B =
.00, -.11, -.31, -.10, -.15, -.27, -.25, -.01, .04, -.02, .00, -.29, .52, .13
-.04, -.21, .13, .23, -.35, -.45, .14, -.02, -.25, .24, -.06, -.05, .03, -.25
-.02, -.07, -.36, .17, -.29, .01, -.34, .05, .29, .03, .15, .09, .39, -.11
Rows and columns are counted from 1.
row 1 col 1 = .00
row 2 col 2 = -.21
row 2 col 9 = -.25
row 3 col 2 = -.07
row 1 col 12 = -.29
row 1 col 5 = -.15
row 3 col 13 = .39
row 2 col 12 = -.05
row 3 col 3 = -.36
row 1 col 11 = .00
row 1 col 2 = -.11
row 2 col 11 = -.06
row 1 col 4 = -.10
row 2 col 14 = -.25
row 3 col 12 = .09
row 2 col 3 = .13
row 3 col 8 = .05
row 2 col 6 = -.45
row 1 col 14 = .13
row 2 col 5 = -.35
row 3 col 10 = .03
row 2 col 1 = -.04
row 1 col 8 = -.01
row 1 col 6 = -.27

data =
-.20, .31, .10, .00, -.19, .06, .03, .06, -.09
-.40, .54, .13, .03, -.23, .13, -.02, .05, -.16
-.45, .63, .15, .03, -.29, .14, .01, .08, -.20
.24, -.22, -.03, -.06, .10, -.06, .01, -.05, .03
.16, -.20, -.04, -.06, .13, -.03, -.06, -.10, .02
.15, -.05, -.04, -.12, .29, -.01, -.15, -.20, -.15
.14, -.18, .00, .00, -.03, -.08, .10, .06, .08
-.11, .20, .06, -.03, -.03, .02, .00, -.02, -.13
Rows and columns are counted from 1.
(1, 1)	-.20
(6, 7)	-.15
(8, 8)	-.02
(5, 6)	-.03
(4, 5)	.10
(8, 6)	.02
(3, 1)	-.45
(4, 3)	-.03
(6, 4)	-.12
(1, 4)	.00
(4, 2)	-.22
(6, 3)	-.04
(6, 9)	-.15
(8, 1)	-.11
(1, 7)	.03
(5, 1)	.16
(5, 8)	-.10
(2, 4)	.03
(5, 5)	.13
(1, 9)	-.09
(1, 5)	-.19
(3, 4)	.03
(6, 8)	-.20
(8, 3)	.06
(3, 7)	.01
(5, 2)	-.20
(1, 3)	.10
(3, 3)	.15

M =
[[4 3 6 2 5 6 2 2]
 [2 6 2 4 6 3 4 3]
 [1 1 3 5 7 6 3 5]
 [6 6 6 2 5 3 2 3]
 [6 5 8 4 4 4 3 5]
 [3 2 4 1 4 2 6 7]
 [2 6 4 4 3 4 5 3]
 [6 4 8 4 3 4 3 3]
 [2 5 5 2 5 2 5 3]
 [6 5 6 4 4 4 2 3]]
Indices start at 1.
row 1 col 1	4
row 7 col 4	4
row 3 col 7	3
row 7 col 8	3
row 6 col 2	2
row 7 col 1	2
row 10 col 8	3
row 4 col 6	3
row 9 col 2	5
row 10 col 7	2
row 2 col 1	2
row 7 col 2	6
row 9 col 8	3
row 9 col 6	2
row 1 col 8	2
row 3 col 5	7
row 8 col 4	4
row 5 col 3	8
row 2 col 7	4
row 1 col 7	2
row 5 col 2	5
row 4 col 5	5
row 8 col 6	4
row 1 col 2	3
row 2 col 3	2
row 1 col 3	6

m =
-.08, -.08, -.11, -.22, -.11, -.05, -.57
-.16, -.20, .24, -.37, .19, -.18, .40
Indices start at 1.
(1, 1) => -.08
(2, 6) => -.18
(2, 2) => -.20
(1, 2) => -.08
(1, 6) => -.05
(1, 3) => -.11
(2, 3) => .24

x = [[474, 689, 452, 489, 380, 349, 145, 604], [507, 633, 514, 545, 365, 352, 117, 554], [268, 512, 402, 351, 381, 456, 178, 723], [183, 480, 488, 420, 435, 482, 177, 774], [444, 676, 412, 443, 387, 363, 158, 629], [249, 508, 417, 360, 388, 462, 178, 735], [521, 580, 537, 555, 361, 366, 95, 527], [519, 594, 531, 552, 361, 362, 101, 531], [537, 499, 562, 557, 360, 389, 66, 486], [525, 566, 541, 556, 359, 369, 89, 519], [280, 517, 391, 344, 378, 451, 178, 717], [273, 512, 396, 350, 379, 455, 178, 722], [323, 534, 369, 339, 374, 439, 174, 693]]
Rows and columns are counted from 1.
(1, 1) => 474
(5, 3) => 412
(6, 7) => 178
(8, 8) => 531
(2, 6) => 352
(12, 3) => 396
(12, 6) => 455
(1, 2) => 689
(13, 2) => 534
(6, 6) => 462
(7, 3) => 537
(10, 6) => 369
(13, 7) => 174
(4, 5) => 435
(12, 2) => 512
(9, 8) => 486
(7, 4) => 555
(2, 3) => 514
(13, 6) => 439
(1, 6) => 349
(4, 7) => 177
(13, 4) => 339
(5, 6) => 363
(5, 4) => 443
(4, 8) => 774
(10, 1) => 525
(9, 1) => 537
(4, 4) => 420
(1, 8) => 604
(4, 2) => 480
(7, 1) => 521
(8, 3) => 531
(2, 8) => 554
(3, 1) => 268

A =
.10, .02, .00, .25, -.12, -.16, .13, .01, -.05, -.01, .04, .09, .00
.25, -.17, .05, -.05, .22, -.17, .02, .15, .01, .13, -.11, .07, -.09
-.05, .00, -.01, .02, .02, .06, .05, .03, -.05, -.01, .01, .04, -.03
.12, -.11, .28, -.17, .12, -.06, .10, .21, .20, .03, .03, .21, .09
.03, .09, .00, .01, -.02, .04, -.08, -.02, .00, .05, -.02, .05, .10
.23, .30, -.46, .26, .24, .32, .01, .16, -.19, .61, .16, .06, -.04
.02, -.03, -.03, .03, -.17, -.01, .19, -.03, -.03, .07, .00, -.27, -.02
.01, .00, .00, .02, -.03, .00, .03, .00, -.01, .01, .00, -.05, .00
-.26, .35, .40, .16, -.23, -.08, .22, .11, -.25, -.40, .55, .39, -.21
-.02, .06, -.09, .01, -.14, .16, .09, -.16, .05, -.13, .13, .06, -.17
.14, -.09, .01, -.02, .10, -.10, .00, .09, .01, .07, -.07, .04, -.05
Rows and columns are counted from 1.
(1, 1) = .10
(5, 3) = .00
(4, 3) = .28
(10, 6) = .16
(4, 9) = .20
(1, 7) = .13
(3, 4) = .02
(4, 7) = .10
(7, 6) = -.01
(5, 6) = .04
(4, 1) = .12
(1, 12) = .09
(6, 8) = .16
(3, 2) = .00
(2, 7) = .02
(11, 13) = -.05
(7, 4) = .03
(5, 10) = .05
(6, 10) = .61
(9, 12) = .39
(8, 10) = .01
(10, 5) = -.14
(10, 3) = -.09
(8, 1) = .01
(3, 6) = .06
(3, 13) = -.03
(8, 9) = -.01
(9, 9) = -.25
(9, 5) = -.23
(2, 9) = .01
(2, 3) = .05
(4, 5) = .12
(3, 5) = .02
(3, 1) = -.05
(6, 1) = .23
